In the data rows, the value 128 means zero.
Here are some rows, each followed by its group. Rows of different groups can look alike.
[171 137 128  99 177 120 112 151 127 171 163  74  85 115 134  88 115 101 116 121 129 155 172 136 103 155 115] 1
[149  91 150 142 112 117 126 135 150 129 139 158 157 144 146 164 129 129 126 117  97 132 113 120 150 145 119] 2
[101 115 111 180  71 154 159 147 115  77  65 153 112 188 133 145  85 144 132 139 123 138  98  96 158 188 171] 3
[ 81 188 161 137  99 163 116 103  82 113 111 106 161 150 110  92 146 112  91 117 146 163 162  95 101  78 170] 4
[ 95 135 133  89 154 153 131 103 122 148 154 103 116  85 140  48 157 150 147 140 139 155 146 110 164 100 187] 4
[179 120  88 115 154  95 122 146 132 131 108 123  84 152 119 164 121 114 142 154 146  95 104 161 105 150 100] 5
[171 119 126 113 169 123 112 146 127 168 164  75  92 119 152 100 112 102 119 112 124 156 173 131 108 165 111] 1
[144  94 128 150 106 117 129 129 134 118 121 149 148 156 147 163 102 130 137 122 117 116 107 124 142 149 118] 2
[107 120 110 131 106 144 114 141 142  81 116 154 130 142  91 137 104 150 137 145 106 111 127 121 138 125 118] 6
[157 128 112 123 168 118 110 133 100 154 141  73  93 138 147  85 114 103 128 126 149 138 170 118 102 149 128] 1
[150  90 147 140 109 127 125 133 147 127 136 156 153 146 148 180 128 129 129 119 101 126 109 124 149 144 118] 2
[162  79 144 143 115 108 132 144 167 131 144 166 150 142 149 183 125 128 125 117  84 129 109 137 149 164  98] 2
[ 82 200  98 157  65 163 179 139  93 107  78  95 122 126 104 121  81 124 112  97 175 150 123 160  74 157 120] 6
[ 80 199 160 132  89 176 143 112  83 141 120  82 146 119 125  89 140 113  91  91 167 173 159 113 101  91 171] 4
[105 179 181 119 113 156 119 127 129 132 143 124 158 127 104 111 153 112  76 111 106 181 162 118 105  96 145] 4
[118 112 115 125 131 144  97 134 136 102 134 133 120 140 112 125 116 136 134 144 106 114 153 111 134 120 122] 4
[124 110 118 161  94  88 147 122 131 104 109 162 175 127 127 160  93 135 143 108 129  93  84 136 122 139  73] 3
[134 126 121 142 125 117 139 157 124 125 124 140 117 126 114 134 108 133 132 125 134 118 119 126 131 136 122] 2
[120 133 202 138 120 167 117 103 124 170 155 119 148 137 177 152 202 102  75 100 114 166 165 100 141  94 173] 7
[122 104 126 167 109 106 137 123 114 111 113 152 151 157 145 142 126 123 130 128 128 111 113 101 142 130 122] 2
[100 196 176 120  92 125 166 130 162 118 112 193 176 101  71 172 166 137  87 120 106 155  76 171 110  89 126] 8
[156 127 119 121 171 119 110 131 102 156 145  75  98 137 149  84 120 101 127 126 145 141 171 116 105 146 130] 1
[ 98 133  84 110 129 140 166 131 141 120 122 117  99  87 126  83 101 161 164 139 137 139 113 155 145 164 138] 6
[107 122 106 127 102 104 114 117 150  70 109 182 180 118  74 160  95 161 157 140 113  77  89 145 119 101  88] 8
[ 97 141  85 101 131 143 162 130 139 122 122 114  97  84 118  79 106 161 163 141 142 141 111 154 145 152 145] 6
[ 88 196 156 134 110 152 145 113  92 136 115 109 146 126 115 100 158 112  88 113 153 169 146 123 126  90 165] 4
[ 93 185 139 135  86 173 123 121  90 115 108  86 139 143 111 103 112 112  96 103 153 158 162 117  90 112 143] 4
[111 187 152 133 106 133 179 165 169 136 136 147 138  93  92 143 125 123  79 101  93 188 123 182  92 160  97] 6
[120  97 130 173 106 110 135 118 113 111 113 153 159 161 151 145 128 122 129 124 127 110 114  96 146 129 125] 2
[ 84 129 107 145  87 145 129 140 140  56  89 177 137 146  77 138  88 165 141 152 102 111 105 118 142 132 128] 8
[142  99 125 146 101 124 129 131 128 118 118 137 145 151 148 157 110 130 138 117 126 117 112 122 139 151 121] 2
[172 126  88 118 147 108 122 143 121 130 108 110  85 149 122 149 111 113 118 147 152 101 113 154 105 151 105] 5
[ 98 205 140 124  90 114 169 122 139 105  87 176 167 108  65 169 145 137 104 128 142 129  66 183  86  90 111] 8
[123  96 112 166  96 121 127 106  93 101  91 139 154 179 152 148 116 130 150 130 148 101 105 102 139 132 142] 2
[174 126  99 110 153 105 122 145 133 135 116 117  88 145 117 150 120 114 138 149 143 106 114 158 107 148 105] 5
[145  88 132 150 102 120 129 128 135 120 123 148 151 155 152 166 117 130 136 118 115 117 110 121 145 150 118] 2
[190 113 124 104 169  95 121 160 187 150 147 141  96 128 119 164 137 114 122 144 102 126 116 166 118 155  92] 5
[  0 255  44 230   0 255 216 144   0   1   0  74  17 255  80  34  60 144 110 179 248 182 121  41 127 174 255] 8
[109 188 199 112 123 150 141 131 142 161 159 129 155  99 113 116 180 113  68 103 106 193 150 133 113  90 153] 4
[ 96 138  86 104 127 144 160 124 133 118 117 116 100  91 122  84  92 161 166 145 146 132 108 149 147 146 149] 6
[134 126 120 142 124 118 138 156 123 125 123 139 119 126 112 133 109 131 133 126 134 119 118 126 131 137 121] 2
[104 120 108 131 107 144 113 140 141  80 115 155 131 142  92 136 105 149 137 147 104 111 127 119 138 123 119] 6
[113 127 120  90 147 132 160 141 178 137 155 144 110  69 118  97 132 163 146 141  98 157 112 160 159 150 134] 6
[136  90 133 159  87 106 142 126 149 105 113 174 173 143 141 181 102 143 142 112 106 110  83 133 144 158 100] 3
[ 95 149 100 118 117 140 151 143 142 102 120 129 113 104  99  94  97 143 135 136 121 137 125 141 129 145 113] 6
[142 118 126 140 152 115 121 145 113 143 139 120 111 130 134 118 128 119 129 129 136 121 144 112 128 128 131] 5
[192 120 128  96 176  91 119 158 172 151 146 149  95 128 109 167 149 115 121 154  95 123 109 168 117 144  97] 5
[156 139  68 129 157  95 128 131  96 114  84 111  82 164 109 127 112 112 150 165 173  94 110 150  90 146 117] 5
[161 125 123 121 171 119 112 141 114 162 155  74  95 129 148  87 112 102 121 121 136 149 175 123 105 158 120] 1
[115 123 108  96 145 127 163 142 178 133 148 142 107  74 121 104 125 160 150 143 101 151 110 166 154 162 126] 6
[159 108 132 130 172 119 107 144 113 168 160  94  96 126 153 111 136 106 124 121 138 124 171 108 151 130 127] 1
[163 135 118 109 164 129 109 145 108 163 151  58  84 122 142  83 104 102 125 116 147 146 174 128 101 155 122] 1
[115 174 147 133  98 137 152 162 166 112 130 151 145 120  83 149 109 125  83 110  82 178 131 166  91 158  90] 6
[165 132 120 110 167 127 109 143 111 163 152  66  86 123 144  88 109 102 125 118 143 145 172 127 102 153 120] 1
[ 97 120 110 139 113 135 114 132 132  75 109 164 140 152  76 127 114 148 138 155 105 112 127 111 138 117 128] 6
[111 186 200 114 123 151 144 138 149 165 166 129 155  94 114 114 175 113  64  96 100 201 155 137 113 101 154] 4
[138 100 124 116 161 137  76 117 131 129 156 108 117 127 137 119 127 123 135 134 113 104 176 110 126 111 109] 7
[168 129  95 117 160  96 120 136 120 127 106 126  93 156 115 144 132 112 138 161 148 102 108 149 107 134 116] 5
[ 81 206  81 160  64 162 181 138  84  99  63  88 113 134 100 120  75 124 120 103 190 140 118 164  68 157 119] 6
[184 118 146  99 182 115 109 155 152 178 180  93  94 110 142 111 130 102 110 119 104 157 168 139 115 156 106] 1
[135 111 192 135 114 148  83  78 122 152 156 120 187 147 174 171 184  88  94  95 117 125 162  99 123  71 128] 7
[111 188 206 110 132 152 143 141 155 168 173 149 154  85 112 112 176 113  61  95  93 207 157 140 116 102 143] 4
[105 184 161 127  85 137 152 151 173  90 100 195 155 133  60 177 137 138  81 135  80 160  88 161 110 123 118] 8
[ 82 174  56  86 121  95 139  48  72  85  62 128 162  89  82  91 123 174 215 165 240  39  42 165 105  34 132] 8
[112 182 157 135 103 134 177 162 170 137 138 151 142  97  97 150 132 123  79  99  91 186 123 178  98 157 101] 6
[113 180 160 132 104 134 176 164 174 139 140 152 144  93  97 151 132 124  78  97  87 188 123 178  97 158  99] 6
[150  91 147 140 112 118 127 134 149 127 137 155 153 145 144 165 127 130 127 119 100 128 109 123 149 144 119] 2
[100 120 108 137 111 138 116 136 135  77 112 160 136 147  91 130 107 148 140 153 106 111 127 114 137 120 124] 6
[193 113 128 100 173  90 120 160 173 152 149 148  97 128 116 169 146 114 120 150  97 124 111 168 119 149  92] 5
[158 107 132 131 172 119 107 143 110 168 159  95  96 126 152 110 137 105 124 121 139 123 169 107 127 129 129] 1
[125 127 120 150 132 108 139 145 115 119 117 146 126 135 112 126 119 132 132 135 134 119 117 118 133 129 131] 2
[127  73 164  95 164 150  95  68 131 172 175 114 136 105 203 110 205 140 149 134 128 119 147  89 197  75 190] 7
[174 125  98 117 161  97 124 145 134 134 118 123  93 145 119 146 123 106 136 152 136 111 114 157 105 153 102] 5
[119 173 165 136 105 132 178 165 183 142 147 158 147  92 102 160 133 124  76  97  79 190 123 183 101 162  94] 6
[117 101 127 157  90 109 148 133 147 104 110 166 162 140 133 168  92 143 140 113 115 119  88 135 137 167 101] 3
[130 126 120 146 128 112 139 151 119 122 120 144 123 131 112 128 114 131 133 131 134 119 119 120 132 132 127] 2
[ 75 133 104 152  83 157 134 147 137  51  81 174 123 156  78 132  87 164 136 157  98 123 111 106 150 143 145] 8
[133 101 124 120 158 143  79 121 129 127 153 106 111 133 136 115 126 124 132 136 112 110 178 102 128 116 117] 7
[ 91 142 101 126 112 140 152 141 141 102 123 125 118 106 106  93  95 145 135 131 119 138 130 135 130 149 112] 6
[119 127  26 164  69  55 119  26  17  70  35  96 226 147 129 153  47 137 231 105 255   0  47 158  47  73  40] 3
[159 147 124 110 181 111 120 156 122 167 160  76  79 108 128  77 118  96 110 123 135 148 174 128  99 146 104] 1
[108 196 139 128  87 111 140 116 140  85  86 182 181 126  51 176 134 136 110 135 130 114  70 191  82  79  95] 8
[ 92 141  65 112 120 147 166 124 119 110 102 103  91  96 123  79  92 162 175 143 163 124 107 152 138 157 146] 6
[168 127  99 119 163  97 120 139 125 130 113 127  94 151 115 143 130 115 137 158 140 107 113 149 107 141 113] 5
[186 111 120 109 164  97 121 154 160 146 141 139  98 135 122 165 137 115 127 146 108 119 113 163 118 153  93] 5
[ 97 146 140  75 155 156 130 111 127 155 160  98 110  75 133  44 156 149 144 137 138 161 147 115 163  96 188] 4
[114 188 210 105 127 152 142 143 158 171 176 131 155  84 111 116 180 113  60  94  91 207 157 139 117  97 144] 4
[131 126 120 144 128 115 139 153 121 123 121 141 120 128 113 130 112 133 132 130 134 119 118 122 131 134 126] 2
[130 121 204 135 122 147 109  86 130 180 172 120 183 119 184 163 202 102  83  84 117 147 161 112 130  78 138] 7
[145  93 134 147 104 121 129 130 135 122 126 146 150 150 148 161 118 128 134 118 115 122 110 122 145 147 121] 2
Which 4 groups are nearest to each row below, nearest first, going by the distance to the centre of the group?
[119 111 115 124 129 146  99 136 135 102 134 132 120 141 111 126 115 136 134 143 108 114 154 114 135 120 120] -> 2 6 5 7
[ 76 198 109 165  86 141 177 128  94 102  78 121 139 136 100 115 110 124 106 116 161 155 120 151  80 142 133] -> 8 6 4 3
[106 115 108 180  73 142 160 143 121  83  79 149 129 171 138 147  74 145 137 123 120 133 100 108 148 193 143] -> 3 2 6 8
[122 104  92 165  78 137 138 116  83 100  85 107 138 173 154 140  79 130 157 115 169  99 112 109 129 154 131] -> 3 2 6 8
[111 129 100  99 143 131 165 141 166 129 141 135 103  76 120  95 117 160 154 140 112 147 110 165 149 164 128] -> 6 5 2 1
[133  95 120 160 100 118 131 120 114 110 109 143 153 165 152 154 113 130 142 122 131 112 109 114 140 146 128] -> 2 3 6 5
[ 64 168 113 124  98 156 154 135 130  67  72 172 105 143  74 102 130 159 129 178 123 133  91 107 162 109 185] -> 8 6 2 4
[110 136 118 158 106 119 153 154 120  99  94 162 123 133 100 133  97 146 134 133 132 119  98 118 137 145 135] -> 2 6 8 3
[ 94 147 114  90 130 131 159 120 158 103 103 178 117  95  92 118 154 175 157 175 125 124  63 150 168 105 172] -> 8 6 2 5
[110 146  99 150  93 100  87   0   0 141  89  47 234 132 186 141 144  98 176  72 255  12 123 126  42   0  85] -> 3 7 2 8
Which 5 groups are nearest to each row below, nearest first, going by the distance to the centre of the group?
[142  93 128 154  94 101 142 129 154 104 111 179 165 144 134 189 105 143 141 121 105 107  76 141 139 158  94] -> 2 3 6 5 8
[106 186 136 141  91 141 175 159 146 127 115 136 136 108  99 149 117 123  92 102 119 168 118 175  91 154 106] -> 6 8 4 2 5
[131 121 188 138 119 142 109  76 115 170 152 116 177 129 183 171 196 102  95  91 138 126 150 115 123  73 137] -> 7 4 2 1 5
[ 91 184 122 154  84 144 150 135 116  90  93 135 150 149  92 133 106 123 101 118 126 154 128 142  87 140 117] -> 8 6 2 4 3
[135  93 140 157  90 112 145 134 158 108 118 177 165 141 137 180 104 144 133 113  91 125  87 133 148 166 103] -> 2 3 6 5 8
[117 111 115 127 131 145  99 133 133 101 133 132 121 143 112 123 117 134 133 144 108 115 153 109 135 119 122] -> 2 6 5 7 1
[125 126 120 151 133 106 138 144 114 118 116 149 128 137 112 124 122 131 133 135 133 120 118 116 129 129 132] -> 2 6 5 3 8
[132 122 120 144 127 114 138 151 121 124 121 142 120 129 112 130 112 132 132 129 160 118 119 122 130 134 125] -> 2 6 5 3 8
[155  93 125 102 170 105  65  96 137 140 172 113 151 104 139 135 131 121 146 124 121  78 163 132 106  87  66] -> 7 5 1 2 6
[110 130 146  78 160 150 131 114 145 159 170 111 115  72 137  63 160 151 140 138 118 161 143 121 168 103 176] -> 4 7 1 6 2
[ 74 164 112 118 105 138 149 127 134  73  82 171 122 126  73 110 128 157 135 169 126 121  83 123 149 100 157] -> 8 6 2 3 4
[130  94 118 164 100 117 131 115 111 108 105 143 153 170 153 152 113 129 143 126 134 110 110 107 140 144 132] -> 2 3 6 5 8
Which 5 groups are nearest to each row below, nearest first, going by the distance to the group's nearest row?
[ 87 143  63 115 117 150 167 122 112 109 101  92  91  97 124  72  87 162 177 141 168 126 110 148 136 158 149] -> 6 2 5 4 1
[117 179 197 112 124 146 142 139 155 164 165 134 153  96 114 129 177 111  66  99  96 192 147 144 115 103 140] -> 4 6 7 8 1
[191 118 111 105 173  90 124 161 165 145 136 140  89 131 112 168 134 115 130 153 110 118 110 173 110 157  88] -> 5 2 1 6 4
[132 100 125 119 157 145  80 123 128 126 153 107 109 133 136 114 126 125 131 136 112 113 180 102 131 106 119] -> 7 4 5 1 2
[130 126 213 131 128 157 113 102 141 177 166 131 158 128 175 169 214 103  72 100 103 162 157 107 152  85 160] -> 7 4 2 1 5
[ 87 152  54  98 112  91 141  47  79  85  64 133 170  93  99 109 117 173 218 154 232  33  41 166 110  52 118] -> 8 3 6 5 2
[ 92 128 186 161  90 203  98 100  90 132 125 104 142 184 180 124 163 103  77 105 119 168 192  52 149 108 204] -> 7 4 2 5 1
[114  93  63 104 142  95  71   0  11 142 107  43 196 102 201  92 148 136 241 106 255   0 112 117 102   0 116] -> 8 3 2 7 5
[123 126 171 143 110 136 102  55  87 164 141  99 194 130 188 159 184 101 113  83 171 104 147 113 106  55 127] -> 7 4 2 5 1
[173 127  86 116 148 109 124 143 122 130 107 109  83 149 119 150 110 113 144 148 155 100 112 158 103 153 105] -> 5 2 1 4 6
[104 120 109 133 107 144 114 140 139  80 115 156 131 142  91 135 104 149 137 146 106 111 128 118 138 123 118] -> 6 4 8 2 3
Which 4 groups are nearest to each row below, nearest first, going by the average distance to the group's rows?
[131 109  96 156  86  87 133  92 104  94  86 149 189 141 129 169  85 143 172 113 167  64  68 144 106 123  77] -> 3 2 5 6
[ 64 162 107 106 112 162 164 117 122  87  76 156  98 118  96  83 142 178 155 179 146 138  78 117 178 108 220] -> 6 2 4 8
